Rotation paths and how fast each direction turns (deg/step)
Each turn is a multiple of 5 degrees from 10 to 175, or 0.
Each row of a path follows its step; steps can be skipped.
Rotation 1:
step 1: [  1  23  11  -6   9   9  -7 -33   6 -20 -11   5 -13 -10  -2   1   7  -9
   6 -13   6  27  -5  -8 -19 -11  -8  14  16 -12  -6   2 -23  -4 -11  -8
  14 -24  -7  11  -4   1  -4  13   8   9 -14]
step 2: [ -7  28  21  -9 -19  -1   1  17  15  -8  -6   3  10 -10  -1  18  14  10
  11 -23   5   8   1   3 -11  -1  25  19  -3 -21   5   3 -13   7   9 -17
  -2   5   2  -4  -1 -10 -18  23   9 -12  -5]
step 9: [-11   5   8  -7   1 -12   0  -4   3   7  19  14  11   5  -6  23   9  32
   8  26 -18   7  15  -2  -7  -8   7  16   0   1  29   3  -6   9   6  -9
  -8  12  -8  -4 -24  -3 -21   8   5  -8  13]
step 10: [ 10   6 -20 -13  24  -8  26 -24  -7   4 -21   1   2   2  -4   1  25  35
  -7  13 -10   7  -5  -6   4 -12 -11   0   0   2  11   9  -5  -2  -6   6
  14   3  19   9 -13   3   1  13  15  -2  -5]
step 18: [-13   0  -3  19 -13 -14 -12 -13   2   4   2  -7 -14  16  -4 -17   4   2
  -1  18   6  12  10 -12 -11 -24  28  -5  -2  -8 -11 -17  -5 -12  21  10
 -13  -3   8  -5 -15  -1 -33  -6  -9   0   4]
step 19: [  8  20 -14  -3  22 -15  -4  -4   4  -4   8   3  14   0  -6  -8  13   6
  -4  15  -8  12   2  10 -21 -15  26  -8  10   3 -26   5  10 -13  -3  -1
  11  13   0 -24 -14  11  -1 -14  -8 -26 -10]
step 20: [  0  12 -17   5  21 -20 -17 -13  -4   0   5  11  20   2   2   0  20   1
  22 -19  19  17   3   4   9  -3   2   1  14   7 -12  -3   7  -8  14   2
   7 -12 -15   3 -13  21  20  24   3  -3  12]
step 21: [ -5   7  10   2 -26 -18  -2 -23  10   7   6   6   3  -4  -1  -3  19   1
   9  10  -4   1  12 -19  -6 -22   6  23  -1 -11   8 -33  -3  -8  12   3
 -12  -2  -9 -11  -7  17   3  24   2   8  16]
step 28: [-17  10   3  -3  -5  -1   2   9  45  10   5 -18   8 -19 -10  -8  21   9
 -12  10  -6   2   1  -6  -7 -13   0  11 -20 -15  -6  -7   5  23   7 -16
   1   8  -6 -13 -13  18  -4  -3   7   6  -7]
step 29: [ -6  -3   6  12  23   0  -5   9   0  28   4 -11   7  -6  -5   6  12  20
   5  -7  18   7  -3  -1 -17 -14 -14 -15   1  -1  -4  11 -21   3 -21  -4
   8   0  -7   8 -31  28 -11  -8  15   9  -6]
[ 3  2 -1 -6  2  0 -2  2  2  1  3 -4  4 -4  4 -5 -5  2  3  7 -8  8 -2 -2
 -4 -2 -4  5 -3  7 -4  3  4  0 -2  2  4  5  4  3 -2  0  0 -6  3  4  1]	115
[  1  -5   1   3  -1   6   5   0  -1   1   2   0  -4  -2  -1  -6   4   2
   0   3  -2  -3  -1  -6   2  -1  -3 -11  -6   0   2   5  -3   0   7   1
  -2   0  -1   1  -1   6   0  -4  11   0  -3]	60
[ 1  1  7 -6 -4  3  0  1  5  3  1 -3  4 -5  0  4  3 -3  2 -4 -3 -6 -2  2
 -1  2 -4 -6  5 -3 -7 -4  0  3 -3 -5  1 -7  1  6 -3  1 -4 -5 -1  6 -1]	10
[  4  -7  -2  -2   3  -5   5   6  -1  -3   4   2   7   7 -10  -1   6  -2
  -2  -2   1   4  -2  -1  -3   3  -3  -4  -2   4   3   1  -2  -8  -4  -5
   5   0  -1   2  -1  -2   1   1  -1   2   3]	110
[-5  1 -3  1  1 -2 -5  6  6 -1  2  4  2  3  4  1  4 -1  1 -6  5  0 -4  7
  0  6  1 -3 -4  3 -2  4  5 11  4 -1  1  5  2 -1  1  2  2 -1  5  0  3]	125
[  1  -2   0  -1   4   0   2   1   3  -3  -5 -10   1   2  -3   2   0   4
  -1  -2  -2   5  -2   2  10   4   4  -2  -4  -1  -5   0   0   0   8   5
  -4  -2   1   7  -5  -2   4   5  -5   3  -2]	145
[ 3  5  1  3  3  1  3  5 -4 10  4  2  2  0 -4  4 -3  4 -4  1 -5 -2 -3  8
  1  9  2  3  2  2 -3  2 -3 -4  0  3 -3  2 -3 -5 -4  5 -7 -1  2 -3 -4]	110
Rotation 2:
step 4: [  6  -6  -7  18  15  -6 -19  -6  35 -21  12  23   3   7  -5  15   6 -16
  13  14   8   3   1 -13   8 -13  17  14   8  -2   3  31   2  -4  13 -11
  19   7   2   4  -1   8  -4  -8  -1 -18 -10]
step 6: [ 25   9 -10  19  16  10  -4   9   1  -2   2  -2   9  -4  22   6   1  -3
 -16  -6 -15 -14  -7   3   3   6 -15 -12 -36  11  -7 -14  -9  17 -15 -14
 -21   9   4  15  -1   4  15   7  -5 -20  17]
step 9: [ 17   0 -10  -4  13   4 -11 -18  12   3  25  15 -11 -26  -8  -2   4 -13
  11  -9  16  -2  -8  22  -5  -8  -3  13  11 -12   6   4 -11   9   9  -6
  11  20   7  -5 -19   8 -17  27  -4 -14 -21]
step 11: [  3   5 -24  12  -8   1  12  17   7  -8   8  -2  19   4  -6  -3  -6   0
   3 -15   0  19   9  15  -4  24  -9   8 -16   8   7  -2   1  -2 -14 -12
   0  20   4  20  21  23  21   6  10  10  31]
step 18: [ 38  14   3  18  13 -10   5  -9 -24  -2   1   4 -10  -9   5 -27 -15  16
  -9  -3  -2  -9  -2  14   2   7   8 -10   5  13  -1 -14 -12  17  20  -9
  -1   9  12  -8  -1   2 -11  -4  16  13 -23]
step 21: [-20   3   1  17  12   1  11  11   8 -18   9   2   3   2   5   4   1   4
  11  -9  15 -16   1  30  10   1   0  27  -9 -17   5   9 -13   1  24   6
  22  12  19   6   5  12  20   1 -11  15  19]
step 24: [  1  18  -2  -5  -5   7  -9   3  22  -3   5 -11  -2  -7   0  19 -14  -5
 -15   3  -6   5 -30  -2 -25  -3 -12  -3   5  15  -5 -19  15   6 -19 -14
  12  16  -2  24  29  14  14  11  -4   4   5]
step 25: [-20   9   7   2  -7  -8  -7 -10   5 -22 -11  -5 -13  -7  18  18  25  -2
  -6   1 -18 -14   2  -4   6  -6  -7 -15  31  19  17   6 -24   9  -2   3
  12 -12  -9 -18   9  11  18  -7 -11  10   4]
step 27: [ 17  -8 -13  -3  11   3 -13 -13   2  12  29   7  -2 -11 -11   2  -1   1
   1 -20   9 -13 -16  -9  -6   6  32  -7   5   6  -3 -13 -16 -13 -10  -9
  -1  -4  14   4 -30  -8  15 -22   8  -2 -17]
step 31: [ 11   6   7  14  16  11  23  10  11 -11  -9   1 -18 -24   6  -8  -4   1
 -10  -9   9 -16  -6  21  -1   3  -5  10 -19   5 -24  10   3  14  21 -13
  -1   4  12  -6 -37   1  10  12   3   9  -8]
[  4   0   0  -5  -3  -1   2  -3   0   3  -2   4   1  -3  -4   4   1   0
   3  -1  -4   8   4   8  -2   2   1 -11   8   7   5  -2  -2   2   0   0
   6   3  -1  -1  -2   1   1   3   3   4  -4]	45
[  3   0   2  -5  -4  -1   0  -2   8  -1  -2   4   2  -2  -1  -1   3   6
  -4   8   5  -2  -9  -4   2   0  -1   4   5   2   6  -1   0   5   3   1
  -2   0  -4   2   3   3 -10   2   1   1   1]	70
[ 1  4 -3  2  5  2  3 -6 -1  6  0 -1  1 -2 -7 -3  1 -6 -1  0  0 -3 -4 -3
 -1  0  8 -5 -7 -2 -3 -2  4  2 -1  0  4  2 -4 -3 -1  9 -8 -2  1 -1 -7]	80
[-7  7 -1 -4  0  2 -5  2 -5 -2  5 -2 -2 -3 -7 -2  4  0  1  3  3  2  7 -2
 -1  7 -2  5  3  1 -1 -7 -2 -3 -1 -3 -1 -1  4 -3 -2  5 -4  8 -1  1  4]	175
[ 0  1 -5  3 -3 -3  4 -2  5 -5 -1  3  3 -1  3  1 -8  1  4 -2  6  5  1 -2
 -2  2  5 -2  1  0 -8 -7 -3 -9  0  2  3 -1 -3  0  3 -3 -6 -4  1  1  6]	115
[ 2 -6 11  0  2  3  1 -2  3 -2 -1  5 -1 -5 -1  0 -1 -1 -4 -4  8 -3 10 -3
  4  1  0  1 -1  0  4 -1  4 -6  3 -6  1  4  1 -4  1  0  1 -4 -3  4 -5]	80
[ 3 -2  0 -1  2 -4 -1 -1 -3  2  9 10 -3  7  1  1  3  3  1  0 -4  7  1  1
 -3  1  5  8 -5  0  5  2  3 -6  1  5  0  3 -3  5  0  5 -1 -2 -2 -1  2]	60
Rotation 3:
step 0: [ -3   3   3  -3  -7  -3   1   1  -6  -5  14  18   3  -4   1  30   3  -6
  -8  -9 -10   2 -21 -12  15  19  16   0   5  -6  26  11  -6   5 -12  -3
 -18  -7 -16 -10  -3  13 -18 -16 -11   2   4]
step 7: [  9 -15  13  -4 -17  -1  -6  -1   4  12  16   0  -4  13 -15  -6  11  12
  -4   2   2 -12 -14 -12   8 -31  15  11   2 -15  11   3 -23  -9   6 -10
 -18  -6  -2   0  11  14  15   4   3  12   8]
step 13: [  4  19   6 -12 -14 -12  21   0   2   3 -28  11  -4   3   0  23 -11  12
   0 -15  -2  -7 -19  -7  -3   0  -2   2   5  -6  17  16 -17  -5 -14  -4
  -4 -11   9  -8  23  -2  -2  -4   3 -11 -11]
step 17: [ -6  -7  14  -8 -16 -13 -12   7   4  10  13  17   0  25  10  19  -9  10
  -7  11  -5  -4  -2  -2  -4  13 -11  -4  21  -7   6   7 -14  -5   4 -14
  15  -1   2  -8  29  -2  -9   5  -7 -18  -1]
step 19: [  1 -14  20 -14  -8   9  -2   2  -2  20 -12  -2   3  13 -24   2 -12  11
  18   7 -12   5   9  -9  -1  -6  -1   2  -1  -1  18   3 -20  20  -5  13
  -9  -3  -1  -9  -8 -10  15  -5   6  24  14]
step 20: [ -7 -14  13   4 -12   0  -9   3   6  -4  18  -2 -13   4   4  15   7   5
 -19  -2 -26   1  -5   4   0   2  -8   4   2 -29  18  25 -14  -3 -13  -2
 -10  -6  -3   4  -4 -17   2  15  -5   2  20]
step 23: [  7  -1  16  -9 -17   9 -10   4 -10   7  15 -11  -9  -3 -11  24   4 -15
   9 -10  -8   1 -20 -17  20  -9  -3  -2   5 -10   6   2 -18  -5   8   6
   1  10  10 -16   2 -24   1   3  16  17   4]
step 26: [  2   1  16 -18   1   5  -5  -5 -12  -8   5  12   0  -6 -14  23 -12   1
   6  18   1  10  -6 -27  -3   2   4  -5  15  -7  -2  23   1 -10 -12   9
  14   8  24   4  22 -10   3   1  -9  -1 -11]
step 27: [  3  -6  20 -28 -12  12  -9 -17  -1  -1  19  -2 -10  -7 -12  14  -2 -14
 -11   9   7   4  -4  -3  14   3  15  -5  19   5   0  -9 -14   4  -2  -1
  -7 -14 -22  -9  10  10  -4  -6  -4  22  10]
step 31: [ -4   4  19 -20   3 -13  12 -10 -14  12  -9  19 -10 -14 -18   2  -7  -8
  -9  -4  -5  18  -7 -17  -6  -8  24  -6   4  -9   6   5  -3  -6  -5   5
  -1 -14  -4 -19   4  -7  18   4  -5  21 -10]
[ 3 -4 -1 -4 -1 -3 -1  1  7  2  1 -3  4  9  1 -1 -3 -3  1  7  0 -1  8  5
 -1  0 -6  2  4  4 -5 -2 -3 -2  0  0  1 -6 -7  5  3  2 -2 -1 -2  8  4]	140
[ 5 -4 -4 -5 -2  5  2  2 -6 -2 -2 -6  0 -1  9 -4  5 -6  1  0  2 -6 -6  1
  5 -4  3  1  0  2  2  3 -1 -5  0 -4 -5  1 -4 -5 -3  1 -3  1 -7  3  5]	160
[-7 -7  2 -6  4 -7 -1 -1  2  6 -1  0 -5 -4  7 -9 -2 -2 -9 -3  5  2  3 -2
 -1  1  2 -7 -4  4 -1 -3  2  2  3 -2 -1  1 -1 -2  1 -2  1  3  1  2  0]	110
[ 8 -2  2  2 -3 -1 -6  0  5  2 -3  0 -3  1 -1  3 -6  2  0 -3  6  7 -6  6
  5  0  2 -2 -7  6 -2  7  1  3  0  0  2 -2  2  2 -3  1  1 -7 -7  0  0]	135
[-5  0 -3 -1  4 -3 -2  4 -6 -6 -1  2  4  1  3 -2  0  5  0 -3 -1  5  7 -2
  5  5 -1 -2  1 -2 -2  7 -4 -3 -6  8 -5 -2 -1  3 -8 -3  5  0 -4  3  0]	70
[-5  4  2 -2  0  4 -1  1  0 -7  3 -5 -4 -6 -3 -2  4  2 -1  3  9  2  0  1
  1 -1 -2  5 -1  3 -1  5 -3 -6  3 -1 -2  2  4  7  7  3  1 -4  5  8 -2]	20
[ 0 -9  4  7 -2 -1  2  0  0  0  0 -1  0 -6 -6 -3  0 -1  2 -5 -6  3 -4  0
 -3  2  5  1  2 -3 -3 -7 -7 -2  3  5 -3  4 -4  3 -1 -1 -5 -1 -5  8  0]	90
Rotation 4:
step 2: [  8  -6  -3  16   4  -8 -15  -8  -4 -19   3  13  11   7 -11 -10  -6   8
 -10  23  -4   1   2  36  20  11  15   3  -3 -32  16  23  -3 -13  -6  15
 -10  21  -7   6  19 -19   9   5   7  -8   4]
step 6: [ 16   1  -9  -4  25  -6   8 -16   4 -10 -25  23   7   7  -4  -5  -6  -4
  -2  12 -11 -23  18  21  23  -1  18   3 -12   2  16  -6 -10 -14 -13 -11
 -19  20   4   9  -8  10  25  12 -11  -1 -12]
step 10: [  0 -25  17  -4  -4  -6   5 -32  13 -22  10  -2  -4   3 -14 -16   0   1
  12  27  -3  -4   4  -1  28   3  19  -6 -18   6  11   4 -17  -9   6   1
 -18  11 -24  -7  11  -4  12   7 -23  -5  -1]
step 12: [ 18   9  -7 -18  -3   1 -29  19 -11  -7  -3  28  19   5  20  -6  -1 -34
   8  -6  10  15   0   2   0  -5   6   6  16 -15   1  19   7   8  -2   5
  17  12 -23  -1  10  22  13  10  -6   7   6]
step 13: [  3 -17 -25  -9 -15   0 -13 -11  -1  -8   1  15  29   5   1 -19  15  -7
  -6   0  -2  13 -12   5  21   2  16   4 -10  -8 -10  -5 -13   7 -28  18
   8  24  15   9  21  14   1   8 -23   9  -5]
step 15: [  7   5  11 -20   9   4 -11   4   2 -19 -17  18 -16   0 -27   2 -14 -23
   6  17  -3 -11  17 -16  -4  -1   0  39   9  17  16 -10  12   0   3  -4
   4  22 -12  -1  -4  -6  18  -5  -2  -3 -14]
step 22: [ 17   7   9   3   0  -1   6 -10  26   2 -13  14  -1 -11  -2 -35  16 -35
   4  10   3   8   2   2  19  19  12  17  -8 -17   7  -3 -16  11 -16   7
  -5  20   2  -8  -1  -8  -4  -4  -4 -25 -11]
step 28: [  1  -6 -15  28   0  -1  14  27  -3 -40  -4   9  26   7  16 -33  -8  -7
   5  -8   6   9  17   6  -7 -17   5   4  10   5  13   9  -7  -4  18   4
  -1  14   3   0  -2   3   9  15  -3   1  13]
step 29: [ 16   7 -17  -3  11 -12  10  15   0  -6  -2  29   5  12  10 -17  32 -12
 -11  -7 -16  17   4  -1  -6 -10  27  -5  -4   3   5  -7  -8   4   0   4
 -32  16  -2  10  -6  -3  18 -14 -23  10  12]
step 30: [  0  28   1  -5  -4  -8  -6 -17  15  12   7  11   3   0 -14 -21   7 -12
 -32  21  -5   6 -12   7  20   8  15  13  -5   9 -10 -11   1  22   5 -15
 -10  16  -9   4   9 -19   7  -7 -24   0  22]
[ 2  1 -3  0 -3  5 -6  2 -4 -3  0  4 -3 -7  3  0 -6 -1 -2  0 -6  6  1  2
  0  0 -5  4  7  0  5  2 -2 -5  6  0  1  2  4 -6 -4 -7  0  3  6 -7  0]	110
[ 4 -3 -6 -1 -1 -1 -1 -7 -3  3 -1  3  2  3  4  4 -2  3 -3  0  4 -9 -5 11
  3  0 -4  2  3  4 -3 -1  2  5  4  4  3  3 -1 -1  8  1  3  5  3  0  2]	100
[-5  0 -1  4 -2  8  0 -6  3 -2 -2 -4 -2  0  4 -5  1 -6  7 -5  0 -1 -6  0
  8  0 -2 -5  6  4  0 -5 -1  0 -4  2  8  0  4  3  0  2 -3 -5 -1 -4  0]	80
[ 3  0 -3  2  6 -6 -6  1 -1 -7  1 -4 -8  2 -2  3  5 -2 -2 -8  2  2 -1 -1
 -4 -5 -3 -1  7 -5  1 -2 -6  1  4 -3  3 -1 -2  8  4  0  5  0 -1  0  1]	85
[ 4  6  4 -1  1  4  3  2  4  0 -1 -1 -2  0  1  0 -6  2 -1  3  7 -4  0  0
  4 -4  2  4 -4 -5  2 -3  4 -7  3 -5  5 -2 -2  3  6 -7  0 -4 -4 -5 -6]	90
[ 0  2 -1 -3  0  4  0 -4 -3  2 -4 -4  0 -2  0 -2 -4 10 -1 -2  7  0  7 -4
 -2  1  4  2  8 -1  6  1 -2  5 -9  2  1  0  4 -3  0 -1  8 -2  0  2  0]	35
[ 3  6 -2  5 -4 -1 -2  5  4  8 -2  0 -2  6  2  1 -1 -3 -6 -1 -6 -5  4 -5
  2  0  3  5  2  3  5 -3 -9  2  1  1  2  2  3  1  1  3 -5  5 -3  4 -5]	45
[-1  1 -1  2 -3  3  0  2  7  6 10 -4 -3 -2  4 -4  5  1  1  0 -2  2 -2  3
  1 -5  1  2 -1  2  6  5  0  4 -1 -3 -6 -5 -5 -4  6  3  7  0 -2 -5  3]	35
